Each row of Z is roughly a mix of the hidden directions of one of several groups.
Z (120 x 12):
[[ 25   4  12 -10  -7  25 -29  13   0 -14   2 -14]
 [ 10   5 -25  24  13  -7 -25   5   7   0 -10 -24]
 [ -6 -23  19   1  -3  -1  20 -19 -34  -5   2  -7]
 [ 14 -13 -20  -4 -16  18  17  -8   0 -22  17 -20]
 [-28 -19   8   8   8   8  29  -1 -22  -4  -4  13]
 [-29  16  -7 -20   4  -9   6  28  15   5  -1  15]
 [ -7 -13  21  11 -12   2 -16  -5   1  38  -3  17]
 [  1   6 -15 -29  -7  -9  -8  11  25  10  20  20]
 [-29 -14  17  -4  -3   5  16   2 -14  16   1  29]
 [-19  -6  17 -10 -20  -6  -6  -6  22  28   1  19]
 [ 16 -23  -9  15   2  -9  19  -5 -27 -13   7 -21]
 [ 28  -6   7   8   1  -4 -20  -7 -13   7  17 -32]
 [ 16 -13 -24   4  18   4  19  -4 -11 -16  12 -26]
 [-25  -3  -9 -16 -10  -6  23   3  -1   8   0  35]
 [ 25  -6  -9  19   5  -8  -3  -5 -21 -12   0 -33]
 [ 28  -2  -3   1   9   1 -33  -6  -1 -13  -8 -26]
 [-24   0 -14  11  13 -27  17  15  -7  23  -3   4]
 [ 11   8   3  17   3  18 -24  -5  20 -15  -1 -30]
 [  2   0  24  31  -8   8 -20  -1  -5  22 -15  -8]
 [ 16 -13 -13   5  16   6  12 -19 -19 -28  10 -15]
 [-25  10 -17 -17 -11   3  28  -1  -1 -12   8  23]
 [ -8  11  22  12  -9  11 -25   8  28   7 -14 -14]
 [ -1   1  28  20  -2  21  -6   0 -17  -2 -25 -17]
 [ 10   8 -27 -21  14  -9  11   9   2 -28  18  -3]
 [-20 -22   3 -26  -3  15  12  -7   6  -6   7  28]
 [ 15  -1   6  22 -15  21 -24 -16  13  -1   2 -23]
 [ -2  29 -24  -8  25   3  -1   2  20 -19  -3  -6]
 [ 14 -10 -16  16   0   4  11 -13 -21 -30   3 -21]
 [-27 -28  13 -14   4  -8  15   4 -22   4  -8  15]
 [ 15   2 -25   4  13  -6  11  -4  -5 -36  11 -18]
 [ -6 -32   6  17  16  -4   7  -5 -31  -9 -12  -4]
 [ 29 -14  24  -7   6 -20 -11   5  -4  -3  10  24]
 [-16   0  18 -16 -18  11 -32  -5   6   3 -24   2]
 [-18 -16 -18  -6  13   0  30   6 -19 -17  -3  16]
 [-13 -17   9  -8  19  -7  22  17 -13 -30  -5   4]
 [  1 -15 -37  -3  10  19   1  -1  15 -16   5 -20]
 [ 24   4  18  -2  -1  -8 -30   2  -1  31  -3  -5]
 [ 21  -5  15  11  -5  15 -31 -11  19  -6  -9 -17]
 [-29  23 -20 -24   8  -9  12   4  -1  15   5   7]
 [ 18 -21 -11  17  12   6  22   0 -10 -24  19   0]
 [ 10 -19  -2  15 -12  12  -1 -37 -16   9   7 -12]
 [-21 -13   7 -23  -3  -9  26  -1 -12   3   8  27]
 [  6  -8 -19 -14 -14  -5  27  12  -5 -16  28  -8]
 [-21  -2 -19 -15   8 -10  32   2   0 -18  11  16]
 [ 11 -28  11 -21  10 -12  11   4 -28 -15   9  -1]
 [ -9 -12  -4 -21  14 -19  29  -6 -22  -4   9  16]
 [ -1  10 -18   3  -9  16 -16 -13  38  15  -9  -2]
 [ -1  22 -32   0 -16  18   1 -12  20  -7  11  10]
 [-17  -7  -1  13 -10 -20  33   8  -8  15  10  20]
 [-14  13  19  -7  -5  -2 -24   2  18  20 -15  25]
 [-12  10  -8 -25   5 -23  21  16  -5   7  15  21]
 [ 11  -7  24   8   4   6  -8  17   8 -35   1 -21]
 [  3 -19  -5  20 -11  10  22  -8 -25 -21   5 -17]
 [  8  -7  13 -40  -7  13 -18  -1  15 -11   5  13]
 [-33 -13  12 -10  -5  20  19  -4   4 -10  -9  20]
 [-34 -13  -2   4  -4  22  10 -11  17   6 -15  17]
 [  4 -32   5  20  -6   1 -11 -26  -5  22   5  10]
 [ -8  -4  15   8  10   2 -20  -9  18  21 -20  28]
 [ 14 -26 -25  -9  14  10  -9   6  11 -26  11  -5]
 [  1 -14  12  24   4  20 -20 -10   6  -5 -11 -30]
 [ -3   0  17   6   9  -1 -22  33  26   0 -16  -4]
 [ -6 -17  19 -14 -24  24  14 -11 -10 -20   5  11]
 [  4 -21   0   4 -28  -3  -2   1   3  26   2  31]
 [ -1 -18 -20  30  10 -10  17 -22 -16  -4   4  -5]
 [-15 -12  -1 -26   9 -22  21   8  -4   3   9  27]
 [ 25  -8   2  -3  18 -31   3  -4 -21  -5  20  -2]
 [-20   1  29 -12  -4  12  -5  17  -2  22  -6  23]
 [ 10 -33   6   2  -6  -7  14 -21 -28   5  10   8]
 [  6   1  -8  32  -8  16   0 -19 -10  -6 -13 -29]
 [  5   6   4  24 -15  23 -25  -7  23   5 -13 -11]
 [ 28  24   5   4   3  -7 -21  14   6 -12   0 -26]
 [-13  17 -30  -9  21   6   0   9  24 -18   2  -1]
 [ 25  -3  17  13 -14   0 -30  -4  19  18  -1  -5]
 [ -9 -28  18   5  -5  15  12 -13   0  -2  -4  34]
 [-29  -3  -9  30   4  14  23 -10  -5  10 -13   0]
 [ 11  -2  18  -7  -3 -13  21  -7 -32 -21  -7 -16]
 [-16 -13  18  17 -28  18   7 -13 -21   6  -8  -7]
 [-13  -7 -27   7  15 -13  21   5 -18   5  -1 -27]
 [ 10  16 -24 -13  17   1 -21  17  20 -11   9 -14]
 [ -6 -24 -11 -10   1  -7  29 -10 -22  -9  10  21]
 [ 20  13 -28   6   8  -1 -10   8  12 -26  14 -18]
 [ 19 -14  22  22  -7   4 -24   8  -6  10  -5 -23]
 [-12   0 -12  14   1   5  30  -3 -19 -31  -5 -13]
 [-34  -6  14  -5 -13   0  23  -5 -23  11 -12   3]
 [ 20  18  -3 -15  -1   4  -8 -11  -9  -3  -3 -41]
 [ -9 -15 -20   6  15 -23  28 -17 -12  -1  10   9]
 [ 21 -17   6  22   0  11 -15 -28  -8   6  -3 -21]
 [ 10   4 -14  31  15  11 -12 -15   1   1 -16 -26]
 [ 35  -4 -11 -12  10   2 -13   3   2 -24  15 -18]
 [ -1  13 -17 -30  14  -9  21  11  -1 -26   8   0]
 [-22  28 -12 -17  -4  -8   8  20   9  13  -5  21]
 [-17  18  -7  -3 -29   6  -7  22  18  18   3  14]
 [-11  12 -26 -19  23 -11  14 -20   5   9  -2  17]
 [ 12  12  16 -11 -17   4 -30  -9  -8  -5 -15 -25]
 [  7   7   5 -22  14 -29 -28  22  -6   3  -2  -5]
 [ -5  20  15  10  -3   1 -27 -11  -5  14 -28 -18]
 [-33  -2  -3 -20  -6   8  22   7  11   8   6  24]
 [-25   2  26   1 -13   3   1 -11  -1  21 -19  22]
 [ -7  -5 -10 -30 -12  26  -4   4  22 -17   7  13]
 [  2   9  15  27  -6 -17  12  -2 -29   5 -14 -19]
 [  9 -18  10  25   3 -20  -6 -24  -9  27  -3  -1]
 [  7 -12  -8 -24  -3  11  15   6 -14 -30  19 -15]
 [-21 -11  16   0  -8  -8   8  -2  -8  34   0  26]
 [ 16   8  11  23  -1   8 -29  -3  12  11 -16 -22]
 [-11 -32  11  -6   7 -15  16  -7 -23  16  -6  16]
 [ 17 -22  30   1  -2   9 -25 -10 -12  17   0   4]
 [  1   9 -23 -21  20 -17  15  20   0 -13   9  17]
 [-16   1   3 -25  -5 -23  14  18  -8  17  10  22]
 [-23   5 -10  25   9 -11  32   1 -19  -4  -5  -1]
 [-16 -21  11  19   6 -13  22 -18 -23  10  -3  11]
 [ -4 -22   3  -7  -9  -6  29 -15 -27  -4   8  19]
 [-26 -13  10   8 -16  -3  28  -2  -8  13  -1  25]
 [ 15  12 -14   1   6  17   0   8  -9 -34  -4 -27]
 [-11  16  21   3 -28   9 -12  18  25   5  -8   8]
 [-26   3  -4 -19   7  -6  26  14   3 -12  12  25]
 [ 20  14 -10   7  24   3 -20  10  23 -17  -5 -16]
 [-18  17  33  -2  -5 -11  14  18 -17  10 -12   6]
 [-27  -5 -10  17   7   0  34  -5 -16 -15  -5   3]
 [-21 -17  22  -4 -26   3   8  -9  -2  19  -2  23]
 [ 29  15 -17  14   6  13 -16  -6  23 -18  -2  -4]]

Here is one row from each group, named. Which group is each of the other rows in?
[ -4  -8  27  16  -5  10 -17  -1  -9   4  -5 -37]
A
[  9 -15 -27   9  29 -13 -10   6  -6  -4  -5 -25]
X
[ -3 -15  41   3 -17  10 -14  -6  -4  15  -9   8]
Q

[-16   7  -7 -32  20 -16   4  24   5   9   9  11]
X
[ -6   2 -18 -16  22 -10  25  14  -9 -26   3  13]
A
[ 16 -12 -19 -13   9  11  16  -4 -10 -22  15 -27]
X
[ 14  -6  -1  43  24  -3  -2 -11   2   9  -9   7]
X
[ -6 -26   6   6  -3 -12  29   5 -30  -9   9   7]
X
[ -4 -22   5   0 -10  -6  19 -21 -26  18  -3  20]
A
[-29  -2  15 -20  -8 -13  12   0   8  18  -2  25]
A
[ -6  -2  23  23 -27  21  -3 -17  -9  -9 -13   6]
X
[  2   4 -43  -6  11 -12  10  -1  14 -11  18   3]
Q
[ 16  27 -16  -4   8  16 -16   0  31  -3   7  -8]
X
[-18 -14   7  13  12  15  13   6 -19 -26 -15 -19]
A
